These are runs of 7 systems, one row a step. Runs of the same system follow the same rule from any start.
seq 1, D, 11 rows:
[[-29 -26 -10  -2 -19  26  16 -34   6   5 -12 -47 -23  15  10 -60  26  10
  -25  15]
 [ 33  10  -6  20   3  15 -10  23  -7  -5 -45   2 -18  10  39 -19  11 -16
  -51  39]
 [  2  44   8  10 -11  44  45  -7  10 -32   8  15  -4 -28  17  21  17 -32
  -16   4]
 [ 36  11  23  16   9  -4  23   3 -53   5  46  -8 -25   2 -10  21 -22 -29
    2   2]
 [ 24   3   1   7 -39 -32  44  -4  13  19  11 -17 -15 -20 -11 -22 -17  10
   21 -39]
 [-18 -26  12 -28 -13 -19  21  18 -17   1 -13 -26  -4  36  -5 -54  -4 -12
    5  11]
 [  8   1 -35 -22 -14  -3   1   8  11 -11 -51 -36 -11   6  43  12  12   1
  -16   9]
 [-19  11  -1  10  11  52   9 -39 -10 -16   2 -19 -10   1  19  -7  19 -13
  -28  33]
 [ 47  13  13  47   1   2   2   2 -19   6   1  18 -22 -15  14  16  -3 -12
  -28  18]
 [  4  19  31   8 -19   5  51   9   9   1  27  18  -4 -18 -16 -10   4 -16
    7 -25]
 [ 16  -4   4 -29  -4 -35  19  29 -30   8  12 -13 -19  24 -11  -6 -27 -18
   14 -11]]
seq 2, F (11 x 20):
[[ 20  29  13  42  42 -14  -8  -8  34  -6 -32  44 -41  15   0  -9 -40  14
    5 -36]
 [-15 -30  -6 -17 -32 -12  26  11  -9 -53  20  34   6 -44 -37  -7  17  -5
   46  10]
 [ 30  12 -13 -45  17  -8 -20  37   9  46   7 -37  50 -14  34   6  -7  28
    5  -2]
 [-48  29 -12   1   4 -27  -1 -71  23  -1  -3  17   1  55   0  -4 -24 -11
   -3  -3]
 [-16 -62  -8  15 -35   7 -46  20 -34  -4  -3   9  -4  -5 -29  21  46 -11
  -13  21]
 [ 22  34  17  19  32  47 -13  32  42  20 -42  -6  14 -17  24  -2   0  13
  -12 -36]
 [-12  14   9  -3  28 -21  24 -26 -14 -69   5  49 -15   8  -9   0 -36 -20
   34  30]
 [ 26 -33  -9  -7 -32 -22  -4  17 -14  26  34 -19  34 -54  -7  49  21  20
   18   6]
 [-11  28  20  -6  32  -7  -8 -10  39  57  -1  -3  20  40   9 -46 -22  25
   -9 -27]
 [-31 -22 -38  -9 -33 -33 -13 -11  -8 -44 -25  39 -43  32 -23   4   6 -27
   -1   8]
 [ -5 -13  -4  -8  -2  68 -25  35  -1   9  -7 -40  33 -44   2  22  46   6
   -2 -10]]
seq 3, E, 11 rows:
[[ 29  10  26  -9  15 -45   2  33   9  56 -19 -16   3  50  36 -11 -23   2
  -31   1]
 [-35 -13 -35 -28 -35 -11  48 -36  19 -45   5   4 -44 -12 -14  -6  15   1
   23 -11]
 [ 10 -25  -3 -16  17  42 -50  40 -44  26   2 -40  25  -5   2 -26  21   5
  -16  24]
 [  6  53 -30  33 -10   2   1 -44  42 -12 -45  16 -13   6  32   4 -18  -5
  -21 -15]
 [-15 -26  33  14   1   6   5  -3 -57 -30  41  31   0   1 -37 -11   5 -32
    9  45]
 [ 46  20  13  17 -18  -4   7  34   5  45 -12 -40   8 -14  24  50  -2  -3
  -13 -39]
 [-35  12  20 -19  33  -4  42 -28  26 -15  17  19 -31  25 -12 -51 -19  13
   21 -16]
 [ 33 -44 -34 -22 -30 -35 -22  42 -44 -10 -15 -22  -7 -13   2   3   6   1
   10  28]
 [-29  39  -4   4  -8  53  11 -31  46  10 -17 -29  42 -17  22 -13  17   6
   -7 -18]
 [ -5 -10  -1  13  18 -27 -29 -19 -35  -4   4  35 -34  58  -2 -14 -10 -21
  -36  46]
 [ 22  -1  -8  29 -45  27  17   6 -10 -16   7 -11  -6 -62 -17  47  21 -13
   13 -30]]
seq 4, R:
[[  8  13  40   9  33  -8  63 -13   7 -19   9  -2 -50   8   5  -9 -29  -1
   18 -17]
 [ 23 -35 -10 -32 -19 -20  46  19 -17 -15  20 -18 -26 -35  -1 -34   8  20
   20  20]
 [ 15  34 -32 -28 -27   0  23 -10  31  37   1 -29  17  -8  34 -32   6  16
  -22  -9]
 [ -7  30 -37   2 -25   9  -3 -41 -20  -5  11  13 -29  36  -1 -22   3 -35
  -40  15]
 [ 13   1  -5  18 -33  44  -9  19 -44  -4  -3 -30  -7 -13 -10  27  19 -39
  -14 -13]
 [ 14  29  50  29  36  34  17  13  -4   6 -18 -22  -7  14   8 -17 -26 -14
    2 -25]
 [ 24  -6  13   2   3 -33  46   2 -17 -46  -3  15 -33 -12  -3 -13 -32  -6
   33  14]
 [  4 -12   6 -34 -28 -11  49   7  10  14  19 -41  23 -29  13  -7  20  16
   14   8]
 [  9  23 -27 -12  -3 -13   9 -31  19  40  12  -8 -26  26  23 -27  -5  11
  -38  -1]
 [ -7   2 -45   5 -45  25  -9 -15 -19 -23  -2  10 -37  -8 -18 -10  24 -26
  -20  -3]
 [ 14  21  14   6   2  53 -17  35 -24  12 -18 -33  25   0  12  -3  10 -28
  -19  -5]]
seq 5, B:
[[  58   43   18   14    4   36  -36   47  -67   43   20  -40   74   -9
    19   32  -17  -41  -22   16]
 [ -14   60   28   47  -10  -11   53  -63   11    3   23   29  -55   49
   -25   -6  -43  -40  -10  -57]
 [  -1 -100   33  -14   -9  -12   18   53  -65  -23   17  -27  -48  -11
   -47  -16   18   -1   35   14]
 [  29   30    5  -18  -18   -6   46   49   70   27  -64  -49   19  -25
    53    3   -1   24    4  -54]
 [ -35    6  -19  -31   40   -5   23  -75    3  -42    7    5  -12   28
    29  -78  -20   17    2   74]
 [  48  -20  -49   35  -62   26  -36    2  -52    4    5  -29    8  -56
    15   45   42  -17  -40   42]
 [ -18   61   61   33   11   46    9   -4   29   69   31   16   43   28
   -14  -38    1  -21  -38  -39]
 [  22   -9  -12  -16   13  -27    5   33  -59  -54    4   49  -93   41
   -31  -19  -28  -41   -1    8]
 [  -2  -14   24   -3  -35   33   47   37    8  -29  -11  -49   32  -79
   -18   40   20   -1   62  -48]
 [  19   20   22  -18   53  -48   16  -29   10   43  -14  -51   13   51
    50  -50  -69   34   11   10]
 [ -16  -39  -55   23  -74  -24   18  -58   -2  -44  -17   14  -54  -12
     6   -2   40   -8  -32   47]]
seq 6, E:
[[-43   4   3   4  15  23 -45  -8   1 -25 -20  46  47  20 -15 -40   7 -17
   -4  37]
 [  7   2  -2  33 -18 -15 -23  -3 -17 -10 -21   7   9  10  14  90   3 -33
  -18  11]
 [-17   0  57  27  42  27  19 -26   9  14  40   2  -6 -10 -20  26  -1  11
   18 -27]
 [ 44 -27  11  -5  23 -60  -4  39   1  21  -2  20 -31   2   1  -4 -22  30
   11  -6]
 [-19   1 -18 -45 -18  -5  32  11  40 -23  -4   4  28 -42   1 -12  15  22
   38 -11]
 [-24  -4 -21 -42  18  -6 -43   0 -10  23  -3 -12  35  40  19  -8   7   2
  -20  33]
 [-18   3 -43  29 -31   5 -31 -53  10  -9 -10   6 -11  -3  -5  35  10  -5
   -8 -14]
 [ -4 -15  43  43  27  36 -35  15 -22   7  12  27   8  -4 -30  -4  12 -10
   -4   2]
 [ 34  19  19  18  12 -28  15  27  21  -7 -28  25 -15  -5  20  45 -20  -5
    4 -22]
 [-19 -11  27 -36  25 -13  39  -4   1 -18  35   3  10 -12 -10   0  -8  11
   43   9]
 [ 17 -15 -24 -29  -9 -39 -19  10   2  42  -4 -30  19   3  19   5  -3  26
    0   3]]
seq 7, D, 11 rows:
[[-61 -23 -38 -60  19 -11 -11 -13 -24 -91 -28 -11   7  11 -32  14 -33 -12
   93  -9]
 [ 11 -64  -9   8  34  -2 -51 -28 -18  24  -7 -82  43 -40  36  40   1  62
   31  44]
 [-36   1  20  43  17 -20 -10 -74  76  41  -3  42  22  23  31 -21  21  40
  -47  41]
 [-11 -26   8  10 -11  -2 -41  55  -1  -9  -2 101 -32  14 -35  26  58 -32
  -50  17]
 [ 19  62 -21 -47  26  62 -16  58  11  19  36  12  24 -41 -16  37   6  -3
   14 -70]
 [ -2  42 -27  -1  26 -27 -22 -55 -43 -24  32   8  19  20 -32 -22 -86  -9
   64 -13]
 [ -4 -77   9  48 -55 -52 -23 -10  -8  -3 -34 -31  44 -38 -22  10  -3  25
   55   6]
 [-54 -29  61 -12  36   0  -3  10  57  60 -25 -27  39  51  29  -2  27  27
  -20  -3]
 [-22  -2 -43 -23  38 -11 -31  -7  32 -39 -37  64 -77  44  15  30  16   4
  -34   9]
 [ 16  -5 -36 -11  19  82 -31  20 -22 -32  37  20   2 -84 -22   8  42  16
    9  14]
 [ 45  66  13  17  26 -19 -14 -17 -16  39  47  20  76 -11  14  -7 -57  -2
    9  15]]
seq 8, F (11 x 20):
[[  3 -13 -27 -30 -37   5  21   5  -3  31  16 -19 -12   3   8 -85  29  11
  -40  28]
 [  5  47 -42 -23 -27  20  13   0  -8   0 -20 -18 -32  39  32  -7  12 -41
  -61   2]
 [ -8  13  12  22  -5  60   9 -23 -54 -18  22 -33 -24  10 -12  21  10 -51
  -20   4]
 [ 57  -4  38  61   6  11   9  12 -42  10  -9 -39 -26 -16   4   3 -27  -8
    0  -6]
 [ 10  -1  48  20 -15 -24  79  -7  14 -10  -2 -10 -21 -10   3 -36 -18   1
   21 -10]
 [ 11 -33  -3 -51  -8 -37  45  19  -8   1  20 -22 -34   1  13 -13  15  14
    0  23]
 [ -1  16 -45 -34  -9  15  11 -32  17  30  11 -42 -29   3  26 -13  16  17
  -28  -8]
 [ -7  14 -28  10 -13  31 -17 -34 -35  -5   6  -4 -21  28  -3 -41   4 -29
  -40  28]
 [ 29  17   5  40 -40  29   3  16 -32   1 -16 -15  -5  -8   6  14  13 -43
  -29  -4]
 [ 13  15  61  20  25  22  40  15 -16   1   4 -17 -12   8   3  -2 -17 -24
    7 -14]
 [ 24 -23  13   2   1 -40  41  -2 -15 -14   5 -17 -48  -7  -1  10 -25  10
   27  -4]]
seq 9, P, 11 rows:
[[ 32 -24 -71 -24  -8  44 -80  60 -11  29 -46 -55 -19 -19  22  42  44  20
  -32 -24]
 [ -8  57   2  39  82  78 -29 -55  29 -35 -12  34   3 -22   4 -52 -33  21
   12  -1]
 [ 41  -1  15  35 -29 -54  13   6 -73 -60   5  40  29 -16   8  41 -29 -55
   15  81]
 [-13  10  77  18 -26   1  77  -8  43  67  37 -48  30  -8   6  55  18  -2
    0 -56]
 [-20 -17 -15 -60  26 -48 -23  27  -9  30  27  42 -74  86 -39 -37 -13   0
  -14 -34]
 [  8 -42 -77 -23 -38  26  -7  15  18 -56 -56 -33 -30 -75  -2  -8  31  37
   40 -20]
 [  0  24  30   8  61  48 -33  -9 -16  16 -14 -34  83   3  35 -77 -28  14
   -2  54]
 [ 13  51 -30  37 -35 -52  14 -62   0 -22 -16  36  -9  29  43  65 -20 -45
  -44  43]
 [-11 -54  69  55 -28  34  21   4 -16  38  60  -1 -23 -28 -52  25  57  -7
  -17 -17]
 [ 37  28  -3 -47  49 -21 -34  94  10  33 -12  25 -18  31 -11  18 -32   5
   12 -71]
 [-49  -3 -36 -44   3  15  49 -37  26 -95 -18   9 -26 -28 -11 -39  -5  11
   62  -2]]
seq 10, K, 11 rows:
[[ -2  12  -1   8   1  43  32 -13 -19 -49 -61 -74 -13  -2  29 -34 -22 -19
   17   1]
 [ 35 -27  41  35  25  10  27 -12 -38  -4 -15 -52 -19   1  43 -18  -7   1
  -21  65]
 [ 26   7   2  25 -22   6  50 -34  26  27  18 -11 -42 -17  41  -5  33  11
  -59  29]
 [  3  23  -1 -42 -12  24  44  19  -4  16  53  22 -28   3  -3 -43  36 -20
  -46  14]
 [ 35  45 -57 -38 -36  21  -2  43 -22   0  -6 -11  -4  -6   2 -40  -2 -25
  -16 -21]
 [ -5  37  -1   8 -18  33   8 -14 -36 -15 -18 -42  42   9   1 -58 -35 -34
   15   2]
 [ 18 -17  28  51 -24 -13  12 -12 -41  -4 -38 -50 -18  28  15 -12 -21 -28
  -14  19]
 [ -9 -16  40  29   0  29  51 -19  21   9 -13 -41 -42  -1  22  -1  30   5
  -30  -3]
 [ 18  -1   3 -33  36  12  32  25   8  -4   9  14 -56   4  28 -28  21   9
  -36  28]
 [ 34  33 -51 -36 -18  20  22   5  -2 -16  18   0   0 -49  21 -21  13   2
  -10  19]
 [ 17  35  -9  -3 -23   5  -5  -4 -37  23  27 -11  50   5   2 -42 -17 -29
  -13  25]]
seq 11, P, 11 rows:
[[-13   7   1  -4 -37  32  27  10  37  34  -5   2 -22  12  20 -21  63 -10
  -73   0]
 [ 11  17 -32 -20  33  64 -46  30 -32  -2  13  11 -42   6  -8   8  26 -18
  -39  -4]
 [ 34  39 -16  23  23  40   0 -12 -26 -46   3  -5 -11 -49  -7  15 -35  -6
   40 -20]
 [ 14  14  52  24  -7 -30  48  -6 -34 -11  14 -10  28   7  -5 -28 -48 -28
   32  14]
 [ -5  -8  17 -11 -43 -49  52   4  13  24 -14 -33 -23  42  16  11   1 -18
  -16 -17]
 [-17 -37  -9 -21   6  25  -4  11  13  23  -2 -22 -64  20  -5 -34  37  21
  -30 -14]
 [ 39  11 -50 -11  27  30 -42  25  -6 -18 -28   1 -26 -30  22 -23  -2  20
  -12  12]
 [ 15  44   6  26   9  38  20 -29  -6 -33   3   9  31 -38  19 -16 -11 -13
    6  34]
 [ 14  23  31  20 -22 -19  26  -7 -40  18  33  -3  21  21   3  27 -15 -49
  -16  18]
 [ -5  -2  16   8 -27 -10  29   3   9  30  13 -12 -43  21 -24  23   4 -14
   -4 -63]
 [ -2 -31  -3 -24  18   4 -10  42  -8  -8 -20  -3 -48  15 -25 -44  -2  13
   18 -26]]
seq 12, K (11 x 20):
[[ -3  13 -14 -18 -37 -42  31  -6  24  14  21  21 -17   3 -28 -29 -16   6
   22 -48]
 [-28 -33  -1 -45 -17 -13  -4  44  -7  -6 -18 -21  27  11 -21 -26   7  -3
   32 -12]
 [-17  -6 -26  -6  11   3 -45  -8   7 -10 -61 -39  24  20  31  15  -5   6
    1  11]
 [-23 -16  11  36  28  23 -20 -54 -19 -25   2  -1  -9   7   7  29   7  -8
   -9  41]
 [ 36 -10  21  48   9   8 -10   7  -2  24  21  31 -32 -24  -7  30  20   7
  -28   1]
 [  5  38  11 -13   9  -2  31  11  45  11  24  49  -5 -16  -7 -11  -1   5
    0 -31]
 [  7   9 -19 -54  -9 -37  16  35 -16 -17  12  10  10   3 -13 -13 -22 -12
   37  -8]
 [ -5 -10 -24 -12 -24 -10 -22  -8  -7  13 -17 -54  46  -6   2  -1 -12  10
   29 -12]
 [-37 -24  12  26   5  -9 -30 -38  -6   5 -25 -14  10  48   5 -11  -4  -5
  -12  27]
 [-10 -28   8  33  -5  21  -7  -5   2 -18 -19  12 -46  -2  -3  40  36 -11
  -25   6]
 [ 11  18  24   0  46  38   4  26  22   6  16  24 -10 -23   7  11  17  10
  -11 -10]]
seq 13, B:
[[ 30  11  -7  41 -23  29  19 -14 -40 -38  15  17 -41 -33 -12   8   6 -36
  -12  15]
 [ 23   5  58  16  -5  10  35  32 -19  35  34 -21  29 -20 -15 -14  -7 -12
   13 -18]
 [ 16  21  -3 -21 -15 -47  51   4   3  -2  -5  -3 -47  36  10 -29 -32 -14
   -1 -16]
 [-23 -37 -15 -28 -33  20  33  -4 -11 -32  -7 -44 -10 -22  -4 -25  30   1
   17  14]
 [ 29  21  -7   6   7  26 -10   6   4  35 -29 -56  23   1  45 -27  -7   9
  -25   4]
 [ -6  25  -2  37  -8  18  15 -45   0 -26  -8  31 -24  11   8 -40   0 -23
  -30  33]
 [ 24 -18  27  16  -9  27   3  36 -48  -1  28  -1   6 -25 -14  15  23 -31
  -13  26]
 [ 21  51  28   1   5   2  44  18  19  28  12  -3  -9   8   6   2 -20 -13
   -4 -51]
 [ -6 -21  -8 -28  -3 -19  35 -13 -25 -35  15  -5 -42   5 -19 -44 -19   0
   30  10]
 [ 21 -17 -15  -1 -45   4   6  19  -4   8 -29 -58  21 -34  18   3  14   4
    9  -3]
 [-19  30  12   6  13  11  12 -34  23  20 -19 -18  16  38  30 -48  -9  -2
  -27  13]]
seq 14, R (11 x 20):
[[-16  20 -11   8  10  65 -22 -11   9  -7  19  14  26 -39  -3  43  39  -3
  -12  -2]
 [ 32  17  30  31  40   1 -43  20 -33  24  24  35  18  10 -17 -11 -32  -7
   -1   4]
 [ -7  -1  16  14 -24 -37  12  14   9 -19  -7  27  15 -10 -39  17 -27 -10
   52 -47]
 [-36 -39  28 -45  14 -29   8  24   3  13  -7 -28  19  38   1 -14   2  11
   20   6]
 [ -3 -11 -41 -12  10 -28 -13 -37  32  -4 -33 -21 -30   7  30  24  -7  36
    3  -1]
 [-30 -23 -13  15  -6  33 -18 -35   5 -18   0   7  10 -20   4 -16  44  10
  -20  46]
 [ 39  19  -1  32   0   5 -39  24  -2  29  -5  25  22 -13  20  31  13  -8
  -37  14]
 [-19  30  29  14  16  16   6  -1   8 -11  24  52   2   3 -34  16  -6 -24
   10 -31]
 [ 12 -29  13 -24  15 -27 -15  47 -38   1  12  -4   1   6 -27   2 -17  -2
   34  -7]
 [-19  -1  -3 -14   1 -20   9 -17  36   5 -27 -32  18   1   7  -6 -20  29
   39 -37]
 [-26 -31 -12  -4  -3 -27 -10 -36  -4 -12 -13  -1  -6  30  14 -25   5   6
  -11  51]]

Name the system that made each run.
seq 15:
[[-47  11  65  17   9  31  65 -19   2   5 -24 -74 -38  66 -21 -38 -32 -34
   20 -80]
 [ 18 -91  -3   5   3 -28  22  10 -55 -62 -52 -62 -83   0  13 -13 -11   7
   29  43]]
 => F
seq 16:
[[ -1  -3   6  46 -41  -2   8   7  40  16 -60 -19 -28   6 -11 -13  -3   2
    4 -75]
 [-32 -37  40 -17  42  24  19  31  -8 -52 -31  10 -31  18  -1 -39  13  -8
   10  32]]
 => E
seq 17:
[[ -1 -57 -15  42 -13  26 -40   6  47   7 -62 -44  -4 -68 -16  21  25  66
   46 -69]
 [-37  -2  65 -17 111  14 -18  -7  21   6  -5  20  33  46  24 -58 -25  31
    4  48]]
 => D
seq 18:
[[ 17  -5   8  -8   9 -60  23  20  34 -12 -42  30 -22  21  40  -4 -12  11
  -10  26]
 [-34 -10 -16 -42  -8  18  32 -18  26  -7  41  12 -14 -23  -6  33  49  10
   -5   2]]
 => F
seq 19:
[[ 18  29 -17  16   9 -11  15 -36  19  -4 -27  34 -45  41  51 -73  -4  -1
  -71  63]
 [ 10   7 -13 -11 -64  43  63   9 -38 -40  44   0 -25 -48 -10  13  54 -52
  -24  24]]
 => K
seq 20, 2 rows:
[[ -4   8  36  42 -21 -56  29  -7  12 -28 -44  36 -12  41  19  51 -16 -44
  -12  13]
 [-38 -50  47 -38  33  10  41   5   1   3  45 -18 -16  -3   1  50  43  14
    4  20]]
 => B
seq 21 (2 x 20):
[[ 61  -4  -4   4 -21 -49   0  15 -42  27  56  27  27 -32  -5 -37 -18   6
    1  49]
 [ -8  42  -4 -22 -59 -35  33   6  36  58  13  -5  24  32  -1  -4   2 -18
  -23 -54]]
 => F
seq 22, 2 rows:
[[  67   17   18   29  -58 -112   53   -3    8   64   32   13   -2    4
    -2  -27  -53    8    8  -22]
 [ -67  -43    3  -52  -85  -30   50   30   12   -1  -20  -20   -9   48
   -40  -58   33  -30    8  -35]]
 => D
seq 23:
[[-19   8 -60 -58 -38 -53  31  -7  42 -46  25  80 -18 -26 -10  28  22   2
   16   4]
 [-10   7 -40 -67  12  43 -58  25 -24  51  60 -24  61 -15 -17   5  30  12
   -6  -4]]
 => F
seq 24 (2 x 20):
[[ 46  44  18 -24  41   6  63  14  14 -13   0 -18  11 -28  64 -15 -23  11
    0  35]
 [ 11  33 -14 -25 -31 -20  64 -39 -21  11  64   0 -20  13  17 -17   3 -30
  -36  40]]
 => P
seq 25, 2 rows:
[[  1  14 -16   1 -30 -11 -22  15 -70  -9  10  18 -35  63 -46 -26 -26 -67
  -13 -14]
 [ 25   5 -15  14 -36  29   5  30   3  -9 -54 -64  11 -45  -3   2 -12   1
   40 -66]]
 => D
seq 26 (2 x 20):
[[-28  17   9 -36   1  17  15  20  29 -16 -16  17  44   3  42  29  43 -19
  -33  45]
 [  2  31 -20  -3  13  22 -14 -29 -24   6  39   7 -27  16   8  70   8 -28
  -35   2]]
 => D
seq 27:
[[ -6   9 -42 -40  55   4 -55 -19  15  -7  42  60  16 -24   5  38  12  34
    4  34]
 [  6  37 -42  22 -20  -2 -64 -22   6  26  31  57  53 -23 -31  12  -6   1
    0 -17]]
 => F
seq 28 (2 x 20):
[[-67 -68  -7  -3  27  31 -25 -45 -18 -48   8 -27 -16 -21 -46  25  13  22
   64 -11]
 [ 42 -31  22  51  45   1 -72  26  15  40 -50 -16  32 -21  35   8   0  49
  -13  24]]
 => E
seq 29:
[[ 17 -29  37   6   5 -37  37  17 -34 -25  -5 -10 -29  12  -7  -8 -29 -12
   29  12]
 [  7 -21   0 -32 -16 -20  47  10  26   8  -4 -41 -12 -22  24   2  17  27
    9  -3]]
 => D
seq 30:
[[-55 -37  22   7 -62 -24  12  -4 -15  13  -4   3 -20  69 -17  27  44 -53
  -49  13]
 [  1 -20   7   9  25  78  -4  18  -4   5  -5 -41 -80 -11 -11  45  40   2
  -18 -57]]
 => E
